In the data rows, the value 128 means zero.
Some points:
[ 26 127  93 125 126  99 122  64  97 148 103 138 120 116  66  68 140 135
 142 148 150  83 155 172 107 128 151 165 144  80 179  99]
[153  28 121 186 161  88 199 133 117  53  98  57  72 123 121 163   2 125
 116 232  91 121  43  40 207  59 255 172  35 150 134 161]
[133 145 158  99 128  79 126 144 139 100 153 147  68 124 130 123 107  94
 120 103  95  74  82 152 141 149 112  88 156 160  60 144]
[102  93 210 122  82 134  95  81 171 124 126 117 104 126 110 168 139 189
 208 119 100 130 122  87  96  75 110  98 155 101 121  83]
[231 133 114 169 140 102 137 111  97 144  85  56 136  37 189 153 118 229
 138 121 105 147  86 169 234 143 123  88 186 134 106 210]
[147 135 144 119 156 137  92  51 170  74 165  86 173 112 171 213 199  78
 107 190 225 103 104 127  62 205 156  43 124 125 125  98]
[169 162  74 175 179 110  89 103 208 123  97 161 105 215 119  60 136  91
  94 194  96  94  51 129 144 118  56 166 139 183 136 104]
[118 139 127 165 161  58 166  93 103 157 169 191 165 120 102  60 133 156
  88  71 128 103 139  76  64 209 171  81 159 117 104  77]
[108  97 169 158  94 113 169 117 190 119  94  92 180 131 198  76 192 124
 140  95 168 198 137  79  83  83 123 134 116 124 197 147]
[100 144 116 132  99 166 125 173 151 124  82 120 128 160 156 136 152 126
 108  28 155 117 133  62 151 104 129 167 125 178  85  93]
[ 93 135 188  73  86 150 135 108 114  76 101  68 140  49  90 146 155 136
  84 147 144 118 109  98 128 111 115 120 108 174 155  83]
[194 108 222  79 123 171 130 110 145  94 129  94 121 130  62 133 133 106
 144  77 106 162 104 172  88 109 118 130  99  32  87 117]
[152  81 158 124  72 132 152 180 173 137  87 151 104 103  91 126 209 161
 122 108 145 138 117 117 126  40 174  99  91 175  97 143]
[ 89 115 139 159 106 127 152 106 165  63 150  40 130 111 128 113 160 157
  39 119 109 198 200 156 146  53  96 186 200  72  48 173]
[156 177  57  69 176 144 214 105 160 132 172  58 150 160  86 199  96  68
 142  97 130 175 125 159 171  92 164 186 112 137 141 169]
[165 159 140 144  83 167 115 128 103 124 107 175 178 127  78  94 202 145
 156 216 155 130 172 119 188 179 187 122 136 160 139  93]
[135  99 144 122 131 131  66 156 145 125 164 142 153 167  72  85 109 191
 145 140 169  97 144 132  73 162 177 187 146  71 160 130]
[135 111  34 193 153 143  33 123 180 185 122  90 121  30  57  84 120 103
 192 100  94 126 149 124 124 171 111 106 108 112 130 101]
[184  56 108  99 157 111 158  97  18 161  78 123  99 113 177  84 108  60
 137 135 126 205 110  96 108  60 146 123 111  74  62  58]
[107 227 168 178 143 146 148 209 144  53 142 207 166 112 114  63 146 158
 163 129 225 104 108 147 156 169 156 123  27 107  46 141]
[118 129  92 144 128 179 206 132  37 198 172  93  90 108 146 144  69 187
 121 149 123 182 130  75 159 202  28 133  96  94 116  83]
[196 140 132 198 147 146  72 129 136 158 146 188 120 149 106 143  88 204
 114 187 154 121 169 174 103 113 114 133 100  86 176  75]
[128 115 148 100 163 159 113 129 135  93 147 109 136 123 139  86 131  67
  72 138  35  66 100 162 153 119 119 161 161 121 105 100]
[129  86 179 161  83 108 185 150 185 113 100 129 142 101 123 129 142  69
 146 130 121  80 105 146 172 205  81 154 161 133 123 145]
[106 145  47 102 112  10  84 138 108 139 127 221 167 106 112 149 123 147
 117 106 157 120 119 182  73 153 160 158 158 140 131 108]
[115 179  85 121   0 168 105  86  58  87 135 123 122 164 129 130  79  92
 165 107  80  59  95 102 116 190 160  85 121 169 179 120]
[153  94 164  82  89  92 102 112 175 130 125 108  32 145 128 140 160 136
 113  67 214 126 118 132 155 141  85 148  98 150 218  99]
[ 89 166  72  44 114  88 157 144 124 106 147  87 123 124 154 145 152 156
 179 224 165 134 163 128 170  74  88  90 105 103 137 201]
[154 164 113 103 159 137 166  81  93 108 152 225 138  53 179 166 186 142
 160 124  32 106 106 123  89 113  56 223  68  93 148 187]
[102 172  45  39 184 105 127 123 103 134 150 111 156 211 133 114 167 255
  66 114  95 195  95 152 108  74 104  45 102 125 137 196]
[ 80 148 169 243 100 123  70 105 137 125 150 135 143 140 139 128  65 138
 159 129  99 146 172 216 115  89 153  83  92 152 120  88]
[172 160  71 126 145 156 216  95 115 136  35 152 122 132 190 197  99 132
 166  98 106 108 174 130 100 123 131 174 130  74  40 113]
[ 91 155 191 146 119  79  94 182 176 198 114  73 121 173 166 197 148 115
 127 100 155 146 153  79 111 151 130 199 133  95 117 119]
[133 149 166 159  82 112 151 105 113 143 142 110 158 111  95 135 120  75
  89 116 118 124  87 109  66 151  90 171 134 142 174 157]
[ 92  84 125 100  84 164 122 152 173 194 142 200 113 154 130 187  95  95
 103 148  50 214  64 130 142 193 199 118 173 172 134 123]
[113 115  97 179 186 166  64 105 182 149 146 165 122 115  78  76 102  77
 152  83 174 175 177  91 143 171 116  59 178 124 136 145]
[128 116 220 183 146 122 128 154  72 115  74  82  69 212 108 143 192 110
  78  94 170 145 108 136 133 130 129 113 133  81 189 166]
[ 89 126 157  83 255 126  52 117 103  75 112 198 126 138 142 149 123 172
 150 107  40 124 155  92 177 160 132 174 157 137 162 144]
[121 108 179 121 122 160 131 173  96 140 145 113 155 109 214  98 114 134
 104 117  58  73 139 192 137 166 153 151 153 145 191 126]
[107 120  81  86 123  77 190 164 134 159 152  94 194 237  61 189 142 122
 113 152  85  88 200 111 196  70  47  46  88 175 102 154]
[166 184 147  79  76 114 143 148 182 102 116  73  90 125 143  91  71 135
 107 162  59 148 214  89  47 176 129 131 139 170 120 141]
[120 154 136 121 255 137 144 132  47 168 163  37 145 106 133 135 114 152
 177 117 142 196 131 160 110  58 129 151  93 255 112 124]
[ 97 163 119 160 153 144 126 142 170 143 133 102  75  75 159 158 144 144
  95 111 144  71 158  72 191  81 177 137 156  92 122 102]
[137 119 113 180 112 149 168 167  51 116 132 172  88 106  86 116 134  90
 161 159 169 180 186 162  75 129 148  99 174 172 144 139]
[121  96 164  96  99 166  90  70 117 168 159 255 163  67 123 104  38  91
 111  85 189  58 169 136 123 122 126 141 122 142  72 168]
[144 101  74  91 171 153  93 167  29 179  67  80 192 157 131 169 119 112
 140 128 120  61 109 131 120 142 107  88  74 122 129 227]
[130  80  81  87  60 138 104 185 140  79  48 126 174 124 131 174  93 147
 105 123 173 202  82 133 146 122  93  90 128  93 141  64]
[139 183 157  90 128 127 118 159 125 171 129 137  97 108 143 107 135  20
 134 174 123 104  93 106 119  19 124  88 161  67 188 141]
[ 90  89 138 112 123 157 149 105 188 153 117  91  77 170 146  48  98 147
 155 150 159  92  58 173 109 216  75 127 136 146  45 171]
[146  70  50 160  72 103  83 107  63  70 255 187 129 211 177 119 174  72
 147 158 134 126 164 138 144 161 140 201 142 145 105 101]
[116 169 101 134 130 130  86 112 134 188 119 182 132 107 152  99 141 132
 119 115 147 151 183 162 157 144 200 139 111 130 137 123]
[134 105 162 134 147 150 193 191 164 102 151 168 133 127 141 142 141 157
 126 120 153 111  89 122  98  79  97  60 200 141 195  81]
These points spread out most along one direction. Take the direction at right angles to it along which they spread out most. Go by this last direction. How many in every 100 of the points above lie lower along it than each point below? Round to a whole number. More than half of the points above lie lower than the first one.
[134 105 162 134 147 150 193 191 164 102 151 168 133 127 141 142 141 157
 126 120 153 111  89 122  98  79  97  60 200 141 195  81] 15
[133 149 166 159  82 112 151 105 113 143 142 110 158 111  95 135 120  75
  89 116 118 124  87 109  66 151  90 171 134 142 174 157] 31
[154 164 113 103 159 137 166  81  93 108 152 225 138  53 179 166 186 142
 160 124  32 106 106 123  89 113  56 223  68  93 148 187] 96
[118 129  92 144 128 179 206 132  37 198 172  93  90 108 146 144  69 187
 121 149 123 182 130  75 159 202  28 133  96  94 116  83] 85
[129  86 179 161  83 108 185 150 185 113 100 129 142 101 123 129 142  69
 146 130 121  80 105 146 172 205  81 154 161 133 123 145] 17
[184  56 108  99 157 111 158  97  18 161  78 123  99 113 177  84 108  60
 137 135 126 205 110  96 108  60 146 123 111  74  62  58] 63
[144 101  74  91 171 153  93 167  29 179  67  80 192 157 131 169 119 112
 140 128 120  61 109 131 120 142 107  88  74 122 129 227] 98
[196 140 132 198 147 146  72 129 136 158 146 188 120 149 106 143  88 204
 114 187 154 121 169 174 103 113 114 133 100  86 176  75] 62
